128 stands for zero in the data rows.
Here are some points, each followed by its number:
[172  96 144 101  80  75 123 153 132 140 139 116 159  86  96 151  93 157 156 125  96 193 171  90 129  76 143 166 127] 0
[185 116 188 202  96  82 144 127 106 123 159 198 171 156 200 134 134 155 144 106 173 255  84 124  90 117 152 187  75] 1
[130 158 119 173 141 141 149  52 118  34 103 100 159 107 170 101 166  65 158  28 166 172 133 112  86  14 110 198 153] 2
[160 106 159 127 114  96 129 203  31 146  64 199 173 156 125 128  44 167 118 149  88 166 102 111 121  90 144  86 125] 3
[ 93 104  49 149 169  90 119  33 145  70 143  80 104  20  99 140 255  93 118 146 132   0  57 109 159  68 165  73  79] 4
[ 79 120 101 122  87 118 160  95 114  83 113  93 115 109 168  84 137 154 125 101 159  71  84 130 108 111  87 146 150] 5
[106  75  87 146 131  33 116  40  83 110 128  84 104  52 128 113 207  90 120 111 131  82  83 115 106  31 118 172  87] 6
[148 155  74 152 150 175 130 181 138 145 132 158 138 115 122 138 159  61 171 150 127  93 107 121 140 140 145  98 126] 7
[128  96 158 171 142 165  68 164 173 140  65 153 141 190 100 114  42 161  51 109  75 180 158 124  80 133 156  51 168] 8
[138  77 141  28  36 110 103  43 166  75 135  67 159  98  66 147  88  74 103  64 135 146 105 139  98 125  37 138 102] 9
[ 55 186 113 186 213 210 115 162 167 127  94  61  93 184  79  76  72  83  96  64 118  80 173  84  44  67 132 103 202] 10
[104 128 189 149 149 169 160  65  90 183 131 176 107 149 140 139 231 230 114 255 200  92  99 212 135 173 126 121 106] 11
[101  97 100 134 213 122  84 103 183  95 128 107 125 187 111 137 234 143  65 162  94  94 106 152 121 142 191  62 146] 12
[126 157 116 108 111 152 119 149 107 131 119 114 102 117  81 150  56 117 140 120  74 150 136  96 103  76  97 101 174] 13
[172 124 216 166  58 113 137 155 114 131  94 230 204 160 175 173 100 167  95 235 126 223 121 140 145 124 159 156 110] 14
[114 140  92 179 137 139 112 182 150  93 103 187 205 143 132  73  23  98 106  89  66 146 152  90 121  35 157  89 170] 15
[117 148  85  97  59  99 172 193  64 104 129 124 131  59 123  72  96  92 189  76 127 105 107  59 110 115 131 163 109] 16
[132 129 121 158 149 122 195 142 105 153 111  84 133  39 168 100 158 133 154 121 149  97 120 104 141  41 114 200 113] 17
[231 124 205 193  98  91 149 174  79 133 151 214 208 162 151 214 103 128 142 112 115 255 174  74 159  97 175 199 131] 18
[ 97 129 134  46 152 193 123 101  68 160  72 116  65  97  90 144  70 197 112 178  85  36 185 108 127 113 146  92 124] 19
[133  89 134 104 142 100  90 174  85 197 139  96 114 118 135 125 135 158 135 187 100 103 184 132 166 106 166 135 143] 20
[177 148 132 116  95  85 133 113  67 127 172 101 113  64 115 143  86  88 142  61 138 208 123 116 106 144  96 214 134] 21
[144 112 101 136 148 131 106  99 136 119 123 118  92 142 109 129 105 136 112  93  54  91 119 103 123 131 143  83 147] 22
[137 111 126 156 138 123 124 119  88 125 120  75 138  91 175 137 218 125 118 131 132  97 152 125 157  70  99 162 125] 23
[146  78 147  86 192 147  83  74  87 126 136 136  94  65  99 162 217 136 112 214  95  90  79 125 142  92 173  74 114] 24
Which two points above are nearest to each new point, looking only along the 4 directions in which the numbered points spread most? Their numbers follow each, nearest first.
[185 155 166 115 121 165 148 128 123 150 168 136 109  87  60 182  42 143 163 139 141 175 125 106 129 146  99 203 113] -> 0 21
[119  48  95 107 147 120 130 136 108 108  76  67  82  67  98 128 151 170  84 150 104  33 137  98 108  45 192  91 133] -> 22 7
[101 207 148  77  93  98 180 208 142 177 226 148 121 162 158 170 174 132 161 161 159 148 110 157 133 253 103 167  95] -> 20 0
[100 135 154 107  73 166 152  46  72 157  69 171  78 106  75 142 143 155  67 252 179  13  86 149 127 144  89  36  98] -> 24 20
[166 203  93 126  51 126 161 253 154 123 174 161 148 128 118 123  75 108 181  38 106 155 108 162 155 255  93 187 136] -> 0 21
[196  66 180  41  43  57 115  10 112 119 151  67 133  93  86 190  64  93 103  89 113 194 123  95 124  82  98 186 132] -> 21 16
[111  88  74 113  99  42  84   0 206  63 104  59  96 107  79  70 146 104  98  73 132 110  45 203 148 171 101  58  77] -> 5 6
[ 81  89 106  85 118 109 114   5 188 142 163  84  82 166 115 124 237 108 100 131 159  49  75 198 142 236  98  50 112] -> 24 4
[ 38  98  36 165 161 123  94  88 170  95  98  39 114  97 122 141 156  66 180  82 105  39 110 131 106 116  89  70 157] -> 5 22
[ 88 110 108  78  87 112 122 133  38  90  88 120  62  53 157  69  95 119 167  71 123 114  88  98 103  70 112 137  98] -> 9 16
[ 83 186 127 202 240 190 121 211 152 156 134 165 143 207 136  90 129 126 154  68 135 146 196  58  86 151 142 185 172] -> 15 8
[116 130 107 148 138 139  99 153 137  68 118 128 131 125 106 102  69  89  45  88  64 121 124  69  89  26 149 106 180] -> 15 22
[145 225 128 110  31 112 213 255  31 126 181 194 213  93 140 156  98  79 230 137  68 167 121 126 157 171 108 219 100] -> 0 21
[ 99  98 195   0 101 177 118  62 144 164  52 179  27 167 102 142 115 211  85 242 144  43 129 165 126 214  56  41 123] -> 19 20
[186 162 119 193 159  74 181 140 131 116 157 150 204 113 214 141 240 112 148 129 195 175 132 127 155  67 113 236 131] -> 1 23
[123 121 102 135  92  65 113 154  86 126 149 145 171  80 147 143 165  55 127  83 104 134  64  58 106  55 131  73  56] -> 17 5
[ 88  97  72  61  66 103 108  76 255  59 115  70  95 190  33  92  66 144  95  51  94 127 103 214 148 230  80  42  99] -> 22 13
[134 112 140 122 227 120  86 179 123 218 131  81  73  95 151 179 255 185 115 203 115  80 192 109 164  94 223 133 141] -> 24 11
[ 78 178  53 225 192 128 184 201 134 151 194 114 111 108 229 134 255  84 199 192 183  39 135 100 183 155 166 124  97] -> 23 12
[133 156 185 120 145 146 101  86 137 103 109 163 105 155  94 160  82 175 127 186 176 143 128 129 113 176  76 164 143] -> 20 7
[ 97 199 101  72  93 122 160 221 137 164 216 154 161 132 147 141 153 105 178 144  88 129 130 146 194 207 123 184 129] -> 0 20
[101 145 151 143 176 250  87 124 234 129  78 176 112 185  99 158  73 223  83 246 160 117 191 222 170 182 137  91 185] -> 8 12
[ 78  72  73 101  63 114 136  73 195  84 118 111 130 149  59  81 110 149  86  80 144 117  71 185 135 202  82  28  99] -> 22 7
[ 91 191  99 207 232 190 135 232 174 133 184 141 135 172 158 113 214 103 148 150  99  95 176 153 180 198 179 121 181] -> 12 7
[ 90 103 103 163 139  74  92 118 158 105 112 111 125 116 114  84 178  87  78 125 152  84  90 114 122  76 145   0 112] -> 7 22
